128 stands for zero in the data rows.
Some points:
[117 164 209 110 161  86 117 151 126  87 137 102  94  90 127 185 141 171 127 129 157 147 101  86 158 136 166  77  80
  98 154 103]
[160  74 147 170 140  76  74  96 163 156 105 116 129 150 142 154 127 164  71  73 171  91 150 148  81 142 109 124  62
 195  93  72]
[ 83 143 108 120 131 128 131 178 115 108 117 127 126 119 144 112 127 123 207 174 150 149 111 190 118 104  95  81 124
 134 142 158]
[156 171 140 159 152 129 117 123 105  63 154 154  96 126 100 159 176 142 128 103 126 102 131 139 160 104 135  93  91
 114 136 132]
[103 114 149 106 116  96 103 182 135  58 153 124 117  92 169 122 100 133 159 159 135 129 147 162 135 134  81 153 142
 133 129 142]
[110 169  93 109 103 165 104 122 144 181 137 152 126 130  67 154  81 113 132 162 117 152 172 137 144 115  89 155 119
 150 112 103]
[ 94 152 134 201 134 166 182 140 138 144 123 129 175 120 159 115  93 187 111 135 185 116 116 117 148  84  99 159 133
 117 160 105]
[127  79 135 118 160 164  66  65 132 125 107 166 130  96 212  81 118 158 155 121  89 121 145 156 169 154 136 115 118
  99 172  60]
[154 153 100 147  47 152 116 131 168 138 199 163 137 114  90 132 111 117 125 181 113 113 124 152 125 122  98 137 152
 153 108  85]
[117 121  67 158 142 105 145 105  86 106 149 158 182 183 149 145 148 109 136 114 148 103 129 150 121 106 141  89 155
 154 145 144]
[130 156 111 117 127  83 127 133 200 102 112 121 105 144 138 132 135 123 160  91 114 155 125 121 136 159 112  87 167
 128 103 137]
[150 123 194 116 154 184 220 120 105 166 148 125 143 144 108 137 108  65 125  55 128  84 161 113 155  98 131 124 186
  85  69 104]
[138 157 123  90 181 107 134 127 136 123  73 137 127 121 148 128 131 130 105 137 176 164 133 163  86 106 100 170 135
 126 156 159]
[173  94 146  99 108 128 124 137  87 125 152 168 157  96 114 135 124 100 149 129 148 159 113 122  99 164 130 114 127
 102 154 136]
[126  94 124 144 178 175  68 111 157 171 143 134 135  68 208  97 122 132 172 110 102 114  92 168 173 170 119 124 109
 133 129  66]
[160  71 144 176 173  72 119 132 119 165 123 140 152 142 112 192 112 198  36 115 126 102 149 124  54 158  77 115  81
 178 152  97]
[137 176 216 123 178 134 120 158 159  89 122 130 113 110 134 167 154 159 104 130 105 104  83 151 152 117 178  92  84
 119 150 134]
[154 108 143 152  53 134  68 173  64 148 120 100 120  99 164 202  88  75 116 101 139 122  85 178 110 160 192 139 157
  69 144 186]
[166 152  97 102  43 117 161 122  89 154 148  94 121 151 159  49  45 203  72 107 138 115  72 105 210 139 118 136 135
 141 164 151]
[139 163  92 102  78 160 131  94 148 135 121 149 129 126  88 159  72  96 142 173 111 139 151 139 115 105  98 147 139
 149 129  89]
[ 98 167 144 106 106 113 154 171 148 115 116 142 148 142 140 141 117  95 142 115 173 112 181 110 107 127 172 119 110
 154 149 142]
[ 90 187 133 143  88 136  78 111 125 172  69 121 219 215 107 118 161 116  70 182 110 185 104  12 149 102 150 133 129
  67 111 124]
[112  69 130 124 188 150 107  95 111 126 129  79  81 141 127  77 126 148 107 173 122 153 144 202 197 159 104 121 144
 107 166  68]
[113 185  90 133 167 146 115 140  93 119 158 154 113 147  86 151 176 100  87  68 154  98  76 139 143 126  93  89 144
 135 121 116]
[156  80 165  93  87 129 108 140  86 131 129 172 120 117  96 102 163 114 149 150 175 146 123 113 101 165 142 129 132
 138 128 120]
[ 80 122 117 151 102 102 111 140 180 133  96 115 161 124 126 153 122 144 175  82 140 120 126 141 115 179 101 129 155
  96 138 143]
[146 127 117  79 157  98 140 109 134 132 155 156  72 206 119 137 129 155 171 147 116 157  98 122  95 151 155 163 118
 103 117 112]
[153  68 156 132 139 155 208 109 122 207  95 138 119 173  93 160 126  75 150  99 112  44 185 104 221 101 174 124 152
 115 100 151]
[157  92 138 167 168 130 109 117 142 142 101 130 135 146 158 174 131 189  48 105 175 100 190 128  64 169 127 116  85
 184  85  99]
[ 84 140 132  98 111 108 116 145  97  77  86 136 125 102 145 123 114 122 149 150 110 118  95 179  84 117  71 126 121
 103 122 142]
[129 139 113 135  96 190 148 135 128 154 115  62 142 129 153 104  79 195 116  69 159 139 104 108 177 130 106 150 128
 123 193 149]
[131 109  96 199 146 135 125 122 127  73 180 155 145 167 123  78 182  98 127  87 165 112 129 119 114 123 141 119 166
 146 145 170]
[108 130 116 155 148 104 115 209 165 151 127 150 146  70 162 134 126  49 105 152  90 151 114  75 116 126 121 116 111
 138 128 143]
[134  89 181 118 117 142 197 131 125 200 123 138 127 157  64 119 114  67 137  35  94  78 138 109 170  61 175 102 201
 109  84  81]
[151 179  88 151 141 158 133 104 142 115 166 154 137 163  91 154 118  81 108 145 116  97 110 156 143 128 111 125 132
 146 159 140]
[105  50 135 110 185 133 123  93 107 125 121  59  92 160 120 107 114 148  62 232 123 133 127 153 178 171  93  86 194
 133 138 107]
[145 158  98 115 103 152 121 123 167 132 173 133 128 119 109 145 135 101 113 176 148 129 169 134 134 135  97 128 143
 123 125 114]
[ 97 130  91 109  77 181  97 106 187 124 139 190 129 115  68 153  89 128 102 158 107 168 154 119 127 110 119 146 133
 133 115 107]
[151  98 145 200 139  93 177 132 119 175 135 128  81  91 202  54 122 119 148 120  87 150 204 119  76 109  83 148  90
 111 103 191]
[126 148  83 159 128 150  82 133  88  93 110 147  95 158  78 149 204 122 108  92 156 103 121 132 154 100 116 122 162
 161 112 134]
[141 136 111  89  75 143 174 116  84 131  88 111 152 125 141  89  79 213  74  83 106 115  92 128 199 156  99 144 116
 138 145 198]
[189 125 134  64 152 131 145 144 128 145 171 135  87 207 148 128 135 138 156 160  99 126 110 118  84 158 145 135 116
 124 108 141]
[128  74 121 121 166 147 123  77 122 138 126 113 121  97 173  79 156 162 150 160 107 101 152 184 170 167 130 128 134
 119 186  64]
[113 158 116 112 139  80 129 173 207 128 113 125 110 163 101 129 126 149 140 114 121 154 167 142 129 167 129  67 152
 115 136 174]
[ 77 130 113 108  91 108 178 138 135  98 158  56 145 142 148 121 168  60 108  91 137 153 137 100  99 142 153 165 109
 145 129  97]
[142 151 108 140  96 164 140 161 148 161 106  81 161 105 128  78 146 191 102 101 126 104 107 127 155 107  73 161 117
 105 145 150]
[167 110 131 137  59 127  64 153  61 136  95 122 119  90 137 173  84  70 118 107 180 136 107 164 108 157 172 151 162
  78 130 176]
[ 84 150 139 118 101 103  95 187 119  99 106 120 103  87 143 125 143 140 214 164 142 116 139 175 153  91 112 137 125
 154 149 168]
[142  92 188 102 146 105 143  91  63 168 164 202 167  93  98 113 178  98 123 170 184 150 132 104 125 137 128 178  85
 141 121 108]
[128 201 119  93  81  95 143 155 106 133 109 114 133 142 154 123 144  91 162 103 141  84 185 132  86 121 149 117  83
 131 146 107]
[109 137  88 151 134  70 125 105 205 124 118 139 108 141 121 151 129 118 173 111 123 149 116 125 142 159 107  89 144
 100 131 123]
[156  75 170  93 118 123 138 101  95 124 127 174 135 102  86 135 145  83 134 159 146 162 131 102 103 134 129 175 110
 134 177 126]
[131 131 128  79  76 111 135 110 142 110 147 156 157 100 137 135 165 125 112 173 109  86 172 125 131 125 111 115 157
 113 119 100]
[115 132  66 107 147 131  97  84 170 179 143 113  90  59 163 116 148 131 170 145 191 148 125  90 119  98 170  64 112
 158  97 163]
[165 120 125 114 164 134  77 122 118  41 145 149 130 149 115 168 147  94 111  74 108 132 118 121 156  85  95 105 124
 148 146 144]
[125  96 121 137 143 104 166  82 132 134 151  53 156 131 109 163 175 163 149 120 107 181 101 134 126  76 115 134 124
 120 100 178]
[142 168 164 153 218 112  98 133  72 131 133  81 163  72  63  54  55 147 183 119  93 139 159  51 114 163 221 181 139
 136 137 119]
[168  97  94 109 139 109 131 166 105 125 159 125  38 191 136 147 114 150 162 165 108 121 101  88 114 138 152 150  86
 108  91  97]
[151 124 163 128 152 104 134  95 146 133 155  78 156 171 135 164 136 162 149 149 151 157 103  99 129  78  76 110 180
 112  96 159]
[ 87  77 137 130  84 107 184  79 131 100 169  65 138 153 114 149 172 167 145 111  76 179 113 130 132  97 139 123 127
 171 129 146]
[134 146 145 116 152  62 125 143 136  88  94 152 135 104 143 142 133 148 120 137 139 142 104 152  88 124  71 199 157
 120 117 121]
[131 154 143 188  81 172 142 189  94 105  93 140 173 186 141 127 127 114 129 156  93 176 104 103 145 206  98 108 118
 102  70  95]
[ 94  90 191 189 105  96 134 110 165 183 149 144  87 134 182  45  79 124 126 115 100 130 154 135  59  85  84 111  86
 110 127 176]
[ 63 120 114 150 113 158 140 132 164 124 131  85 162  99 142 162 141 147 133  89 135 127 160 140 126 194 101 119 124
  77 122 170]
[133 115  72 126 155 115  90 124 103 107 136 156 157 148 127  88 178  97 112  77 120 104 171 112 153 104 129 112 129
 137 125 181]
[149 118 142 153  71 122  69 173  70 151 131 137 121 114 141 178  91  93 105  99 148 141 111 223 131 152 196 168 157
  57 134 186]
[149 110 133 143 177 113 113 130  95 112 131  31 237  81  25  78  55 128 198 162 133 104 122  88 143 159 243 174 108
 121 113 110]
[152  80 155  98  89 135 121 137  69 149 131 184 149  95  92 124 148 109 144 150 165 162  90 120  98 149 154 111 122
 158 129 130]
[162  76 115 117 168 167  93 107 121 162 106  86 117 123 149  74 140 159 118 139  93 180 148 202 147 124 132  74 140
 135 195  58]
[122 151 141 174 128  69 174 101 133 110  89 165 121  92 173  90 116  87  69 157 146 188 132 135 191  67 161 112 139
 182  44 129]
[125  90 117  99 152 144 139 171 125 131 149 150  82 183 166 149 125 140 125 172  95 118  86 130 103  87 213 155 126
 132 100  97]
[128  59 106  89 174 230 135 167 145 110  81 106 146 173 147 120 136 192 162 144 116  69 102  89  62  93 124 153  59
 101 101 102]
[130 152  67 101  72 162 130  99 161 140 127 153 109  95  96 166 118 124 134 166 122 130 147 130 117 100 115 145 171
 134 118  95]
Along one direction, these points spread out more than along any other. Take the direction at right angles to it along which they spread out most. Then take the direction at right angles to both along which they spread out most. Go by this last direction. For each point below, how far along it does it lie, from 0 to 99? 50 is the average, and the first point above lies past it. One standard deviation of the points above along it is 16.
[112 189 157 181 173 144 129  55 104 131 120 143  80 121 118 109  80 112 114 113  74  83  98 112  83 136 137 135 119
 153 136 170] 47
[ 93 153  94 149 151  95 179 104 205 104  74 118 131 129 121 106 139 112 141 132 106 130 129 127 116 141  81  64 127
 123 103 118] 24
[114 163 123 102 108 177 120  88 156 164 144 135 130 118  95 137  89 112 133 153  98 149 169 134 104 150 117 163 147
 174 120 123] 45
[140 170 182 100 156 103 140 126 147  80  77  91  99  84  97 143 165 161  99 138 161 106  72 124 128 129 186  96  76
  69 141 104] 60
[133 148 145 155  97 158 155 123 120 133 107  79 151 104 149 124 110 204 122 110 157 117 156  97 170  85  97 132 135
 133 132 131] 46
[105 115  92  64 165 126 143 147  89 152 159 159  88 171 131 129 124 158 122 152 106 131  69 139  86 133 165 151 107
  98  69 122] 50
[121 112  53 153 152 119 121 137  79  79 154 158 145 138 143 121 150 114 118  89 148 114 167  98 132 113 111 117 171
 118 135 140] 39
[138 194 187 188 178 161 114 103 139 153 106 134  55 106  94  82 122 118 128 151  66  93 126 113 106 164 138 173 142
 178 132 177] 52
[ 76 141 121 100  98 108 177 152 127 110 136  80 125 168 157 142 159  75 147  76 142 160 153 103 149 147 135 184  92
 187 157 115] 44
[112 165 172 127 157 150 117 130 127  75 135 132  85  92 127 159 189 167  91 107 109 117  99 115 115 108 166 112 154
 148 153 154] 46
[ 98 137 121 145  87  88 163 177 158 128 110 154 150 119 143 132 140  59 124 132 118 130 124  76 126 108 158 134  76
 138 148 115] 48
[151 146 112  95  91 134 109 110 185 122 161 145 150 120 133 130 119 109 119 147 125 111 138 151 117 102 113 127 149
 139  97 107] 38
